[467 159 957 247 794 537 651] gives 467
[164  29 236 189 168 147   6] gives 164
[-252  -19   81  -82 -755  639] gives -252
[9209 1764 7000 7177 3150] gives 9209
[7957 7728 9840 5181 7424 8158 1496] gives 7957
[-34  -6  49 -15  -5 -14  10] gives -34
[10  8 76  5 64 56] gives 10
[-20  18  47  -3 -46 -32] gives -20
[59 16 23 81 63 61] gives 59
[707 571 426 850 214 521] gives 707
---
[-3.56 -5.76  4.19  3.77 -1.64]
-1.64
[-1.78 -1.37  4.86  1.03  0.04 -3.92]
-3.92
[-2.00 -1.11  1.81  0.84 -0.23 -4.47]
-4.47
[-0.51 -2.82  5.14 -1.26  2.46  5.88]
5.88
[ 0.00 -0.72  1.76 -3.60 -5.57]
-5.57
[ 5.65  0.14  0.71 -0.99 -0.74 -0.18]
-0.18
[ 0.94  1.90  4.64 -0.02]
-0.02
---
((56, 31, 28, 29), (85, 75, 15, 52)) -> 28
((612, 201, 482, 209, 492, 911, 329), (468, 534, 190, 603, 435, 412, 391), (394, 516, 732, 474, 638, 632, 536)) -> 412
((80, 39, 12, 27), (48, 51, 90, 67), (48, 54, 12, 20)) -> 90
((0, -43, -13, -13), (37, -8, 35, 35), (-16, 46, 41, 41)) -> 35
((132, 160, 70, 131, 45, 212, 155), (22, 19, 194, 166, 185, 66, 131), (222, 103, 26, 48, 36, 59, 190)) -> 66
((-30, -14, -28, -24, 1, -15), (-29, -24, -30, -28, -15, 17), (31, -22, -31, -31, -31, -25)) -> -15
((69, 24, 79, 40, 34), (50, 39, 20, 54, 74)) -> 40
---
array([ 1.55, -0.63,  1.45, -0.95]) | 1.55, -0.95

array([[ -4.94, -17.48,  19.33, -18.29,  15.48,  -1.13,  -3.80],
       [  2.57,   7.57, -11.15,  11.12,  -9.00,   1.99,   2.64],
       [  1.02,  -0.19,  -1.34,  -0.33,  -0.27,  -0.78,   0.48]]) | -4.94, 0.48

array([ 0.067,  0.115,  0.028, -0.102]) | 0.067, -0.102

array([[-0.01, -0.12,  0.10, -0.05,  0.11,  0.22,  0.08],
       [ 0.01,  0.17, -0.06, -0.09,  0.17, -0.13,  0.02]]) | -0.01, 0.02

array([ 0.9,  1.4, -0.7, -1.8, -1.1, -0.1]) | 0.9, -0.1

array([[ 0.09,  0.08, -0.02,  0.19],
       [ 0.13, -0.11,  0.18,  0.13]]) | 0.09, 0.13
---
[-0.51  2.73 -0.94 -1.22  5.30] -> 2.73

[[ 0.43 -3.04  3.82 -0.27 -2.03 -1.08]
 [ 0.35 -2.95  4.60 -0.25 -1.76 -0.76]] -> 4.60

[ 5.78  0.95  0.11  2.34 -0.09 -0.36] -> 0.11

[[-1.39 -5.69 -0.59  3.71]
 [-1.89  1.79 -3.04 -4.79]] -> -1.89

[-0.93  0.13  2.20  3.33 -1.21  1.19 -5.39] -> 3.33

[[-0.20 -0.07  0.50  0.05 -0.15  0.09 -0.08]
 [-1.02 -1.44  5.41  0.86 -1.75 -2.83 -1.08]
 [ 0.69  0.89 -1.29  0.03  0.22  2.21  0.38]] -> 0.03

[[ 0.62 -5.30  2.19 -3.87  2.83]
 [-1.60 -0.22 -1.64 -0.49  5.73]] -> -0.22
---
array([-27,  27, -15, -26,  36]) | -27
array([ 22,  26, -34, -32, -29]) | 22
array([134, 475, 942, 839, 996]) | 134
array([324, 570,  71, 854, 297]) | 324
array([5, 3, 2, 4, 7]) | 5
array([9, 7, 8, 5, 2]) | 9
array([ -93, -984,  559,  218,  -60]) | -93
---
[[37, 50, -25, 3, 12], [4, 11, -30, 3, -25], [8, 4, -28, 14, -17]] --> -17
[[22, 31, 44, 34, 26], [95, 27, 17, 26, 60]] --> 60
[[5, 4, 7, 3, 2], [3, 3, 3, 5, 5], [4, 5, 4, 4, 1]] --> 1
[2814, 2079, 8472, 4010, 5337] --> 5337
[[9, 3, 5, 1, 4, 2], [1, 5, 4, 4, 4, 3], [3, 4, 5, 4, 5, 4]] --> 4
[[227, 137, 38, 63, 34], [226, 116, 91, 116, 23], [227, 89, 155, 105, 168]] --> 168
[15, -29, 37, 23] --> 23
[[310, 133, 0, 384, 560], [167, 264, -748, 650, 722], [582, -68, 367, -704, -581]] --> -581
[1, 3, 9, 4, 6, 2] --> 2
---
[[-0.60 -2.49  3.90 -0.96 -2.28 -1.56  2.29]
 [ 1.28  3.75 -2.92 -1.48  3.83  0.64 -3.86]
 [ 0.49  4.74 -3.79 -1.88  1.29  2.04 -0.28]] result: -3.79

[[ 2.31  2.78  4.06 -0.44  2.98  4.77]
 [ 3.37  3.62  1.02  0.16  4.00  2.79]
 [-2.54  0.42  0.34  0.47  0.76  0.85]] result: 0.34

[[-1.25 -3.17  0.04 -1.11 -1.06 -4.73]
 [ 0.05 -0.43  0.50 -2.76 -1.92 -0.26]
 [ 2.24  3.68 -3.60  0.73 -0.26 -0.92]] result: -3.60

[[ 4.43  0.44  1.72  1.37 -1.62 -6.09]
 [ 4.37  0.41 -1.47 -0.82  5.21  2.00]
 [ 4.06  0.31  0.43 -5.69  0.56 -0.69]] result: 0.43

[[ 1.83 -4.02  2.04  4.67 -3.08  1.78]
 [ 1.56 -4.02  2.36  4.33 -3.08  1.86]
 [ 1.23 -3.47  2.59  3.12 -3.22  1.92]] result: 2.59

[[ 0.07 -0.84 -1.14 -1.81  6.02]
 [ 0.43 -0.72 -1.37 -0.90  3.82]
 [ 0.37 -0.74 -1.38 -1.04  4.23]] result: -1.38

[[-3.04  0.98 -1.09 -4.24 -3.58 -3.12  0.48]
 [-5.21  2.14 -0.59  0.95 -1.91  0.97 -2.54]
 [ 4.18 -0.09  3.73  2.70  3.73 -2.20  0.00]] result: 3.73

[[-2.71  3.69  1.21 -1.80]
 [-1.08 -2.95  2.29 -2.66]
 [-5.35  5.13  0.87  2.16]] result: 0.87
---
[[ 0.07  1.17  0.01 -1.66]
 [ 1.14  1.11  1.07  0.97]] yields 0.01

[-1.510 -1.130  1.655  0.464] yields 1.655

[-1.48  1.44 -1.30  0.51] yields -1.30

[ 175.9  -79.8 -160.8   43.4] yields -160.8

[ -6.0 -12.5  -0.8  13.7] yields -0.8

[ 0.18 -0.05  0.03 -0.14] yields 0.03

[[-148.05  197.25  -17.43  -44.27]
 [  58.74 -126.15   87.76    4.08]
 [-174.08  192.15  -45.56  -24.17]] yields -17.43

[-0.042  0.101  0.029 -0.091] yields 0.029

[-13.13  16.37  14.54  13.37] yields 14.54

[ 11.949 -15.745   8.142   3.863] yields 8.142
---
[[5.18, -0.46, -2.48, 1.31, -1.62, 0.73, 1.92], [-2.17, -2.68, -0.08, -1.04, -1.37, -2.71, -0.35]] yields -2.71
[[-6.23, -3.92, -2.40, 1.24], [-2.52, -3.63, -0.99, 0.44]] yields -0.99
[[0.35, -2.67, -0.03, -2.86], [2.66, 1.28, 4.52, 1.55]] yields 4.52
[[3.56, 2.41, 1.25, -5.18, -1.05], [2.87, 5.15, 5.54, -1.80, -2.04]] yields -1.80
[[-0.06, -1.96, -0.67, 0.81, 3.97, -4.38], [-0.88, -0.93, 0.09, 3.13, 0.82, -0.01]] yields 0.82
[[1.44, -1.95, -0.60, 2.28, -2.66, 1.90], [1.73, -4.69, -4.42, 1.10, -4.35, 2.13]] yields -4.35
[[3.13, 3.76, 0.76, -2.93, 0.00, 4.28, 5.96], [2.14, 0.29, 0.32, 0.60, 2.28, 0.14, -0.41]] yields 0.14
[[3.47, 3.86, 2.71, 5.13], [4.30, 4.55, 0.44, 4.90]] yields 0.44
---
[ 1.411 -1.058  0.647 -1.572] gives -1.572
[-1.7 -1.4 -1.9 -1.6 -0.5  1.7] gives 1.7
[-0.12  0.17 -0.09 -0.06] gives -0.06
[-19.181 -14.268 -15.917  19.673  -8.716   4.081] gives 4.081
[   4.054   89.613   63.774  -21.065  -11.492  157.300 -130.914] gives -130.914
[ 123.00 -183.39 -189.30  -30.95  140.07  185.95] gives 185.95
---
[[-2.80  0.59  1.27  6.18 -2.85  1.96]
 [ 3.06  4.22  4.99  5.34  4.73  4.00]
 [ 5.42  4.37  3.56  5.83  4.84  4.76]] -> 4.37

[[ 2.88 -1.42 -0.15 -2.64 -1.72 -2.83  4.22]
 [ 0.91 -1.52 -3.46  2.12 -5.22  0.52 -1.75]
 [ 2.17 -0.82  0.68 -3.20  0.19 -2.38  4.22]] -> -0.82

[[-2.99 -2.72 -2.62 -3.69  2.72  2.49 -3.35]
 [-0.80 -0.49 -0.57  0.02 -0.25  0.26 -0.82]
 [-2.74 -3.57 -4.41 -4.89  4.15  3.80 -3.62]] -> -3.57

[[ 3.22  3.42  2.97 -0.87  1.79  2.54  3.79]
 [-1.62 -1.60  6.22 -0.10 -0.61 -0.64 -1.28]
 [ 2.14  2.12 -5.81 -0.14  0.85  1.64  2.33]] -> 2.12

[[ 2.84  0.93 -3.82  0.87  3.47]
 [ 3.08  1.03 -1.57  0.99  3.77]
 [ 3.05  1.40 -2.30  1.30  4.88]] -> 1.40

[[-2.02  2.53  2.15  1.75  2.03]
 [ 0.70 -0.76 -0.48 -0.97 -0.89]
 [-4.81  4.04  4.63  3.31  3.29]] -> 4.04
